Here is a table of points, one per row:
[-0.55 -0.78  1.54  0.26 -1.1   0.96 -0.11  0.51 -0.02  1.36 -1.03  1.09
 -0.17  0.37  0.92  1.07  0.86 -0.68 -0.9  -1.19  0.54 -0.26 -0.52 -1.02]
[-1.82  0.15  0.26  1.11  1.45 -0.7  -0.39 -0.52  0.14 -0.38 -0.34 -0.01
 -0.1   1.29 -1.69 -0.42  1.22  0.65 -0.2  -0.39 -0.42  0.11  0.16  0.18]
[ 1.36  0.39 -3.04 -0.94 -1.49  1.71 -0.31  1.56  0.06  0.1  -0.55 -0.41
 -0.09  0.91  1.13  1.04  0.29  1.03  0.13  0.58 -1.43  1.33 -0.43 -1.07]
[-0.75  0.19  0.47  0.02  1.98  0.93  0.7  -0.28 -0.76 -0.71  0.11  1.78
  0.57  0.12  2.06  1.46 -0.86  0.9   2.13 -0.35 -0.22 -0.19  0.82  0.71]
[ 0.6   0.88 -0.44  1.09 -0.72 -2.04  1.77 -0.32 -0.27  0.27  0.04  0.01
 -0.08  2.38  0.86  0.61  0.07  0.44 -0.1   0.98  0.3   0.23  0.52  1.14]
[ 1.52  0.06  0.17  1.74  0.49 -0.67  1.43 -0.11  0.41 -1.08 -0.35  0.33
  1.17 -1.27  0.24 -0.7  -0.46 -0.55  1.06 -0.09 -0.48  1.12  0.12 -0.36]
[ 0.07  0.87  0.15 -0.7   0.59 -1.38 -0.27 -0.08 -0.3  -0.06  0.35 -0.6
 -0.37 -0.38  0.65  0.42 -1.39 -1.56 -0.65  0.93  0.37  0.42  0.02 -0.03]
[ 0.63  0.53 -0.53  0.51  1.29  1.19  0.42 -2.54  0.   -0.87 -0.27 -0.68
  0.29  0.22  0.24 -0.16  0.01  0.93  1.88  1.07  1.   -0.72 -0.09 -0.03]
[-0.2  -1.23  0.92 -0.21 -1.76  0.15  0.33  0.15  0.    0.5  -0.66 -1.3
 -1.11 -0.63 -1.12  1.06 -0.16 -0.71  0.82 -0.47 -0.42  0.87  0.27  0.77]
[-0.88  1.14  0.19 -2.65  1.6  -0.1   1.64  1.78 -0.57  0.89 -0.08 -1.84
  1.27 -0.04  0.5   1.21 -0.67  1.82  1.28 -0.83  1.61  0.98 -1.76  1.54]
[ 0.56 -0.15  1.1  -0.6   0.91 -2.2  -1.39  0.55 -0.81 -0.62 -0.96  0.18
 -0.42 -0.33 -0.11 -0.09 -0.19  0.    0.33 -0.53 -1.03 -0.39 -0.01  0.02]
[ 0.05 -0.3  -1.15 -0.8  -1.05 -0.14  0.01  0.09  0.34 -0.77  1.21  1.11
  2.36 -0.76 -0.08 -0.81 -0.5   1.7   0.62 -0.32  1.76  1.21  1.9  -0.5 ]
[-0.1   1.59 -0.53  1.58 -1.6   0.13  1.25 -2.02  0.02 -0.91  2.58  0.22
 -1.93 -0.5   0.78 -0.06  0.06  0.84  0.19  0.94  1.52  0.38 -2.28  0.58]
[-0.64  0.27 -0.04 -0.16 -1.17  1.92 -0.43  0.29  0.53 -0.75 -0.34  0.16
 -0.34 -0.03 -0.36 -0.75  0.82  0.83 -0.18 -0.11  0.03  0.3   0.33 -0.26]
[ 1.55  0.57 -2.29  1.74 -0.93  1.62 -2.39  1.7   0.55 -1.25 -0.68  1.2
  1.26  0.98 -3.39  1.49 -2.53 -2.4  -0.45 -0.44  1.12 -2.86 -0.98  2.73]
[ 0.02  0.27  0.46  0.15  0.42 -0.02 -0.57  0.42 -0.2  -0.04 -0.19 -0.12
 -0.79 -0.68  0.5   0.34 -0.97 -0.54 -2.61  0.65  0.85  0.43 -0.15 -2.1 ]
[ 1.91  0.17  0.98  0.36  0.52 -1.16 -0.63 -0.31  0.17  0.33  1.19  0.64
  0.14  1.27 -0.81  0.44  1.01  0.04 -0.6  -0.62  1.28  0.54  0.34 -0.96]
[ 2.51 -0.79 -3.97  2.09  2.1  -0.1   1.22 -0.12 -0.18  4.21 -0.44 -0.57
 -0.51 -2.83  1.28 -0.4   0.54  1.83 -0.77 -1.79  0.81 -0.56  0.97  2.31]
[-0.12 -0.05  0.25 -0.6  -0.83  1.58 -0.19 -0.21 -0.21  0.7  -0.88  0.55
 -0.87  1.08  0.02  0.34  0.49  0.13  0.24 -0.52  1.45  0.58  0.24 -1.05]
[ 0.04 -0.16 -0.42  1.4  -0.83 -1.61  1.26  1.13  0.88  0.74 -2.34  1.73
  0.83 -0.93  0.01  1.12  0.36 -0.27  1.97  3.27  0.67  0.25 -0.81  0.08]
[ 1.54 -1.76  0.98 -0.22 -0.34  0.39 -1.12 -1.62 -1.54 -0.84  1.95 -0.47
  2.75 -0.8   1.68  0.23  0.82  0.02 -0.85  1.39 -0.61  1.28 -1.18  2.61]
[ 1.   -0.22  1.59  0.59 -0.1  -0.17 -1.23  1.05 -0.35  0.36  1.24  0.01
 -0.52  0.47 -0.96 -1.1   1.48  1.15  0.61  0.01  0.82 -0.35 -0.97  0.67]
[-0.77  0.37  0.43  0.11 -0.15  0.11 -0.03  0.22 -0.11  0.22 -0.4  -0.84
 -0.44 -0.11 -0.12 -0.37 -1.28  0.08 -0.43  0.6   0.42  0.39 -0.38 -0.34]
[-0.66  1.02  0.17  0.31  1.07 -0.95 -1.18 -0.16 -0.4  -2.33 -0.76  1.11
 -0.61 -1.09 -0.02  1.45  0.47  0.28 -0.48 -0.72 -0.31  2.    0.47 -0.03]
[-1.25 -0.09  0.64  0.69 -1.42  1.28  0.25 -0.76 -0.15 -0.14 -1.3   1.07
 -0.68 -0.38  0.34 -0.17  0.09  0.05 -0.42 -0.06 -0.92 -0.94 -0.11  2.23]
[ 1.34  0.68  0.07 -0.24  0.23  0.16 -0.41 -0.18 -0.04 -0.62  1.27  1.04
 -0.41  0.38 -0.42  0.6   1.64 -0.49 -0.17 -0.99  0.43  0.76  0.34 -0.8 ]
[-0.36 -0.11 -0.08 -1.28  0.77  1.21  1.06 -0.92 -1.22  0.3  -0.37  0.35
  0.29  0.17 -0.4  -0.24  0.71 -2.96  0.66  0.18 -0.18  0.57  1.3   1.79]
[ 1.16 -2.11 -0.87 -0.63 -0.13 -0.12  2.15 -0.85  1.28 -2.74 -0.77 -1.76
  0.96  1.1   0.94  1.54 -0.63  1.49 -1.08  0.26  0.74 -2.69 -0.32 -0.66]
[ 1.19 -0.66  0.43 -0.75  0.27  0.91 -1.   -1.89  1.68  3.42  0.47  0.8
 -0.55  0.34 -1.29  0.87 -2.77  1.63 -0.67  0.68 -3.09  0.53 -0.15  0.03]
[-1.64 -0.82 -2.55 -1.14 -1.06 -2.18 -1.67 -3.05 -0.91  1.44 -1.38 -1.33
 -0.29 -2.21 -1.05 -0.12  2.04 -1.3   1.51 -0.88  0.5  -0.08 -0.81 -1.66]
[-0.98  0.63 -0.16 -1.32  0.3   0.98  0.4   0.84 -0.32  0.06  0.52  1.9
  1.61 -2.87 -0.98  0.39  2.55  0.13 -1.05  1.31 -1.54 -1.38 -0.96 -1.09]
[ 0.58  0.6   0.58 -0.18 -0.95 -0.15 -0.41  0.22  0.42  0.35  0.1  -0.6
  0.62  0.39 -0.48 -0.68 -0.63  0.39  0.    0.51  0.33  0.53  0.4  -0.23]
[-1.02 -0.02 -0.57 -0.02 -1.39  0.89 -0.21  0.21 -1.32 -0.2  -0.4   1.25
 -0.77  0.94  0.88  0.18  0.98 -0.46 -0.07 -0.84 -0.04 -0.25  1.41  0.38]
[-1.13  1.93  0.1  -0.26 -0.81  0.67 -0.49 -1.3   1.1   0.77  0.08 -0.84
  1.47  0.35  1.42 -0.63 -0.42 -1.76  1.57 -0.91 -1.05 -1.16  0.51  1.2 ]
[ 0.82  0.4  -0.04  0.02 -0.46  0.36 -0.46  0.7  -0.05 -1.06  0.31 -1.28
 -0.81  0.33 -0.41 -1.53 -0.6   0.08  0.23  0.4  -0.23  0.78  0.33 -0.21]
[ 1.8  -0.01  1.43 -0.25  1.17  0.94 -0.01  0.05  0.43  0.12  0.78 -0.08
 -1.07 -1.14  0.37  0.02 -1.13 -1.    1.91 -0.22  1.24 -0.29 -0.16 -1.13]
[-1.59 -3.46 -1.97  0.49 -0.03 -1.27  0.07  0.96 -1.34  0.28  3.42  0.62
  0.56  1.08  0.34  0.69 -1.92 -0.12  1.78  0.3  -0.64 -1.28 -0.91 -1.26]
[ 0.32  0.08  0.35 -0.83  0.48 -0.73  0.53  0.07 -0.53  0.6  -0.56  0.12
  0.78  2.15 -1.92 -2.58  0.89 -0.15 -0.57 -0.02  0.16 -1.72  0.28 -1.18]
[-0.66  0.9   0.43  0.16  0.74 -1.19 -1.32 -0.22 -0.74 -0.39 -1.16 -0.73
 -0.29  0.43  0.31 -0.4  -1.07  0.72 -0.63  0.96 -0.26 -0.24  0.11  0.03]
[-0.88 -0.34  1.23  0.03 -0.27  0.4  -0.59  0.93  1.78  1.04  0.95 -1.54
 -0.76 -0.7   0.6   1.97  1.44 -1.02  0.1   1.7  -0.19 -1.81  4.51 -0.73]
[-0.23 -0.24 -0.21  0.46  0.29  0.2   1.36  0.39 -0.65  0.07  0.73 -0.26
  0.09 -0.72  0.15 -0.15 -1.05 -0.64 -2.21  0.43  0.32  0.47  0.68 -1.15]
[ 0.86  0.53  0.76 -0.38  0.82  0.14 -1.55  0.33 -0.64  0.52  0.83 -0.38
  0.24 -0.27  1.31 -0.17 -1.17 -0.7  -0.27  0.49  0.46 -1.2  -0.36 -0.19]
These points spread out most along one direction. Take the direction at right angles to it along which they spread out most. Go by this last direction. Where along it does each point below lie, from 0 to 99? 50 is the average, and the first point above lies past it. One standard deviation of the points above along it is 16.
[ 0.13  0.48  0.48 -0.96 -1.53  0.45  0.39 -0.26  0.05  0.15 -0.28  0.94
  0.16 -0.65  1.65 -0.93  0.1  -1.11 -0.17 -1.49 -0.85 -1.26 -0.12 -0.51] >> 56
[-0.29  0.29  1.05  1.41  0.55 -0.8  -0.84  0.64 -1.25 -0.59 -0.05  0.63
 -0.75 -0.02 -0.28 -0.61  1.67  2.42  0.28 -1.11 -0.86 -0.52 -0.29  0.04] >> 60
[-1.82  0.14  0.3   0.09 -0.34  0.8  -0.94  0.26  0.77 -0.28 -0.45 -1.57
 -0.47 -0.79  0.99  1.66 -0.86 -0.09 -0.05 -0.46 -0.8   0.12 -0.28 -0.51] >> 55
[-0.68 -0.96  0.96  1.23 -0.6   1.54  0.46 -0.14  1.85 -0.02 -1.06 -0.55
  1.77 -0.89 -0.21 -0.93  0.03 -0.46  0.33 -1.4  -0.53 -0.28 -0.64 -0.89] >> 50
[-0.27  0.79 -0.78 -1.71 -0.65 -0.41  2.56  0.05  0.03 -0.56  0.96  0.13
 -0.94 -0.46 -2.16  0.22 -0.17 -0.07 -0.92 -0.35 -0.7  -1.13 -0.27  0.92] >> 45
[ 1.39  1.24 -0.56  0.68 -0.03 -0.7   1.14  0.35  0.67 -1.39  1.2  -1.2
  0.27 -0.22  0.49  1.26  0.69 -0.26  0.45 -1.16 -0.74  1.58 -0.43  0.64] >> 49
[ 0.06  0.1   0.34  0.05  0.11  0.23 -0.17  0.62 -0.15 -0.01  0.58 -1.48
 -0.73  0.5  -1.16 -2.08 -1.51 -0.29 -1.1   0.91  0.26  0.19  0.38 -0.75] >> 43
[-1.26 -1.25 -0.35 -2.28  1.77 -1.33 -0.8   0.69  4.25  0.05 -0.33  2.15
 -2.04  1.39  1.37 -2.47  2.22 -0.64 -0.51  0.11  0.35  1.6  -0.94  2.2 ] >> 65
[-0.29  0.09  0.36  0.05  0.76 -1.29  0.26 -0.09 -0.47 -0.46 -0.86 -0.3
 -0.7   0.5  -0.52 -0.25 -0.64  0.41  0.2  -0.4  -1.32  0.09  0.36  0.13] >> 53
[-1.28  0.41  0.34  1.02  0.88 -1.6  -0.2   0.53 -0.4  -0.1  -0.15  0.76
  0.46  0.73  0.02 -0.3   0.29  0.01 -0.7  -1.34 -0.61  0.44 -0.13 -0.8 ] >> 57
[-0.14 -0.87 -0.29 -0.37  0.2   0.81  0.5   1.18 -0.08  0.24 -0.58 -0.09
  0.34  0.03  0.49 -0.22  0.83 -0.77 -2.17  0.02 -0.31  0.27 -0.65 -2.26] >> 59
[ 0.35 -1.24  1.23 -0.86 -0.98  0.1  -0.07 -0.47 -0.63 -0.09 -0.16 -0.23
 -0.99 -0.59 -0.48 -0.49 -1.08  0.7   0.78  0.72  1.1   0.34  0.71  1.08] >> 50
[-1.1  -0.13  0.11  0.87  0.94  0.28  0.22 -0.03 -0.79  0.18 -0.77 -0.82
  0.33  2.36 -2.11 -1.82  0.02  0.29 -0.05  0.56 -0.6   0.9  -0.41 -0.29] >> 46
